Where one turn sends some rows of the set: a few examples, then the rows asked:
z_47: [ 12 -17 -12   8  54  36  17  -3  25 -13  50 -16  17 -16   5 -28 -20  29
  11 -25 -10  52   9  15  14   1  36  -8  -2 -13]
z_852: [  7  -3  -4  15  23  13  -2  -7   1   1  62   1   0 -36  -9  -2  18  19
   0   9 -14  57 -33 -11  32  18  23  36  24  -3]
z_247: [ -4   1  -3   3  31   0  -6  -6   4  -2  55   3 -22 -27 -14   7  31  13
  -9  20 -20  45 -14   0  25  18  11  29  24  -2]
z_940: [  9 -16  -8  22  46  34  -2  -6  14 -23  41 -16  35 -14   8 -28 -13  33
   4 -12  12  62   5  11   4   4  34   0   6   8]
z_107: [ 19  -9 -14  24  36  33   9  17 -13 -25  22  -4  -2   2 -14  25 -33   9
   8 -23 -16  32 -15  17 -17  47  38  -6  -7 -33]
z_945: [  9  17  -8 -21  10   1 -27 -32   6 -16  24 -26  11 -39   6 -12   0   3
 -25 -21 -26  25   4  20  18  52  20  -3  -2   4]
z_461: [ 17 -12 -10   7  57  29   2   5  34 -22  51 -29  26 -26   2 -21   1  15
  17 -23   4  68  10   2  12  10  25  -4   0  -3]
z_4: [ 28  -3 -12   4  24  39   3  17 -16 -22  13 -26  26   5 -14  15 -27  19
   4 -12 -19  25 -12  16 -26  46  31   9 -12 -44]
z_253: [ 26   7 -11 -15  17  -2 -17 -37   3 -23  23 -23  27 -46   5  -8  -7  -5
 -21  -6 -15  19   9  15  31  50  -2   4  -8  -3]
z_652: [  8 -33  -4 -30  17  44  26 -10  46   8  44  12  16 -12   3  19 -22  -6
 -13   3  -9  31  12   9 -23  20   6  13   1 -30]
z_513: [ -1 -15   7  29  20   4  -8 -11  -3   4  44  -5  14 -38 -15   6  31   4
 -14  15 -26  55 -18   0  26  20   8  32  21 -14]
z_570: [ -9  -7 -17  -5  -4  22 -25   6   6 -11  38 -21 -17 -19   5  31 -16  13
   4  43 -26   7 -13  14   0  38  14  -4 -22  -8]
z_124: [ 12 -12  -4  18  66  33  -4  -9  38 -14  34 -19  15 -18   1 -29  -8   6
  12 -24  -2  48   5  11  20  11  36  -5   2   6]
z_191: [-16   1  -3 -14   4  54  11   4   4 -17  17 -23  23 -19 -22 -25  -7 -12
  -1 -22  10  35 -17  23   4  67  26  13  -2   0]
z_519: [ 18 -28   0 -14   0  31  32   6  44  -1  34   2  21   0  -8  19 -17  12
 -27  -5   1  35  15   5 -14  12  21  10  -4 -36]
z_804: [ 13  21  -7   2  23  -1 -22 -36   5 -23  26 -30   4 -47   4  -6   2  -5
 -20 -12 -26  19   8  19  20  49  16   1  -4   7]
z_355: [-14   0   5 -14  10  53  -2 -10  -2 -16  35 -31  35 -12 -20 -24   1 -16
  -8 -10   7  46 -29  21   0  53  38  19   2   3]
z_357: [ 38 -34 -31  -3  39  10  17  22   8 -16  34  -1  19 -35  -1   8 -15   6
  13  43 -21   8  11  -4  -2  51  -1  16   8  -5]
z_394: [ -8  -4 -32   3  -7  30 -33  -4   4 -14  37 -30 -10 -12  12  22 -13  16
   3  33 -33  11  -6   7   9  43  18  -4 -17 -12]
z_285: [  3   2   1  18  28   3  -5  -8   9   1  40  -7  -5 -22 -17   0  28   3
   2  16 -42  48 -17  -1  29  22  24  30  39  -6]
z_992: [-10 -21 -18  -1 -11  27 -35 -11  17 -13  52 -16  -7 -10   7  28 -28  -2
   4  29 -26  12  -5  14   2  22  15  -6 -16 -13]
z_602: [ 15 -14   0 -25  11  47  18   8  46  -1  34   8  26 -10  -3  13 -31 -12
 -12   2   1  34   2  19 -13   6  20  30  13 -36]
z_345: [ 15 -45 -14   5  37   7  17  12   6  -4  36  -2  21 -24   1  10 -27  -5
 -13  38 -29  14  10 -11  -6  51  -3   9   7  21]
z_964: [ -5  -7 -11 -14 -14  22 -21   0   8 -19  46 -25  -9  -5  11  23 -11  17
  -1  37 -30  14 -11  -4 -19  44  17  -9 -12  -6]
z_119: [ 14 -14  -8 -28  19  35  29  12  42  -5  51   9  20  -3  -6  18 -20 -12
 -17 -11   2  40   4  -1 -23   3  14  21  -2 -23]
z_288: [ 16 -12  -9 -27  13  36  19   5  49  -4  34  15  32   1 -13   3 -12   3
 -14   5   2  14  14  12 -18  14  17  15   3 -42]
z_333: [  1 -17  -7   3  54  40 -14  -2  28 -27  32 -14  24 -21   6 -34 -12  16
  10 -14  -1  52  -1   8   8   2  38 -11  21 -10]
z_588: [  6  13  -5  -2  23  -6 -21 -24   4 -18  32 -39  15 -38  -8 -14   3  -6
 -31 -13 -34  15   1   0  16  55  10 -10  -4  -4]
z_779: [ 27 -27 -24 -12  47  10  13  11  13  -1  26  -2  10 -21 -14   7 -20   5
  -6  54 -20  13   3 -15   1  59   4  16  11   9]
z_413: [ 17  -4 -12   6  23  41  -8  19 -19 -18  23  -1  12  -2 -16  24 -33  11
   1  -9 -22  17 -15  21 -22  61  41  14 -10 -35]
z_505: [ 34 -38 -20  -3  47  11  15  21  14  -5  43  -8  19 -34 -14  13 -20 -11
  10  37 -30  21   5 -18  -2  41  -4  18 -13   2]
z_952: [ 26  -5 -15   4  27  39   8  24 -16 -26  15  -5  17  -1  -7  26 -28   6
   5 -17 -10  10 -13  24 -19  48  36  11 -12 -33]
z_317: [-14  -3   4 -16   7  52   2   0   9 -21  27 -33  21 -24 -20 -14  -5 -12
  -1 -22  21  42 -16  33  11  54  34  20   7   2]
z_539: [ 28 -30 -23   7  42   6   8   7  11   7  40  -3  24 -37  -9  10 -19   1
   7  26 -23  12   3 -14   1  57 -21  26  15   6]
z_850: [ -9   3   6 -15   3  36  22   4  -3 -15  33 -16  18 -14 -24 -14   2  -2
   6  -8  20  54 -22  32  14  65  23  20   7   9]
z_659: [  4   6   2   6  32   8  -4 -10   0  -8  63  -4   1 -33  -4  11  22   1
  -1  22 -31  63 -10  -8  19  10   5  41  17  -3]

z_345 turns into z_513
z_570 turns into z_804
Where do these go?
z_588 turns into z_355
z_288 turns into z_779
z_461 turns into z_119
z_850 turns into z_107
z_945 turns into z_191
z_852 turns into z_47
z_247 turns into z_124

Where one turn sends some rows of the set: a few examples, then the rows asked:
z_996: [ -9   0  -2  -8   4   2   4 -10   0  43 -32 -33  -4]
z_503: [ -1  -5 -19 -16  -6  10   2   4   8  35 -26 -29   9]
z_639: [-15 -18  20  -1  26  11  11  18   0  10 -17  -6  34]
z_805: [ 18 -15  14  28  -5 -11 -13  -4  -1  22 -29 -14 -17]
z_361: [ -7  10  17  10  13   5   0  23  -8 -19  11  31  -4]
z_597: [-24  11  -6 -15   0  25  15  14 -18  -1  15   0  27]
z_609: [ 14   2 -25  29 -12  15  -4  14  -2   3   1  16  -5]
z_820: [  2   9  27   0  13  -1 -14   8 -20 -27   4  22 -10]
z_889: [ 22   9 -15  17 -20  17  -2  13  -5  12   7  23   0]
z_244: [  3 -27  18   5  15   6 -11  21   2   6 -18   3  34]
z_397: [-11 -12  17 -18  20  35   5  11 -14  12 -25  -1  26]
z_27: [  7  20  -8   2  -4 -28 -14   2   6   4  -1   2 -30]
z_228: [ 17  -9  21  21  -7 -14 -14 -10   0  11 -27 -17 -26]
z_508: [-20   0  40 -23   5  -4   5 -10 -16   6 -13 -34   6]
z_353: [ 13 -24  26  23  -3 -13 -23  -7  -7  16 -16 -10 -12]
z_797: [ 15  21   5   5  13   8   8  32  -9 -17  -5  22   8]
z_94: [-19  25 -11 -15  -6  26  23  14 -13  -9   8 -12  13]
z_514: [ 22  -7   9  19  -8 -24  -9 -12 -14  15 -28 -10 -18]
z_654: [ 25   3 -14  26 -20  17   7   6   0  17  -1  14   7]
z_459: [-31  -2  32 -17  -2 -11   9 -20 -16 -10 -13 -20   4]
z_980: [-25  15  -4 -14 -14  34  18  -3  -6  -2   9   2  20]
z_313: [-24   9   5 -21  -5  32  14   8  -1  -8  11   3  25]
z_905: [ 10  15  -1   6  -2  -9  -4  -6  -5  -4  16   2 -41]
z_886: [ -1  28  -4   3  -9  -4  -7  -6  -8  15  -3   4 -43]
z_478: [-19 -12   4 -22   2  -1 -16 -18   2  33 -21 -22 -13]
z_291: [-19  -1  39 -16  10   4   3 -12 -32  -8 -13 -23  -3]
z_702: [ 13   1 -24  24 -19   8  -4  18  13  15   4   1   4]
z_213: [  4  12  15  19  19  10  -4  19  -7 -22   8  16  20]
z_569: [-24  -8  29 -19   6 -10   6 -18 -10  -6 -23 -31   7]
z_983: [-29  19   2 -19   3  22  17  11 -15  -8  17  -2  15]
z_533: [ -3  32 -10 -21  -9   3  -1 -10 -13   3  -4 -10 -34]
z_859: [  7   8 -29  21 -16  19   1  15   0  15   6  12  -6]
z_190: [-12  -9   0 -17 -15   1   2  -7  -8  35 -22 -32 -24]
z_542: [-19 -11  15  -3   6  20   2  17 -11  17 -29 -17  37]
z_976: [-18  -4  45 -12  14  -8   3  -8 -17  -2 -18 -27   5]
z_955: [ 19 -15  22  22  -8 -29  -2 -11 -10   9 -23  -8  -9]

z_313 turns into z_569
z_597 turns into z_508
z_886 turns into z_361
Where do these go?
z_805 turns into z_859
z_27 turns into z_797
z_654 turns into z_980
z_213 turns into z_542
z_820 turns into z_244
z_94 turns into z_291

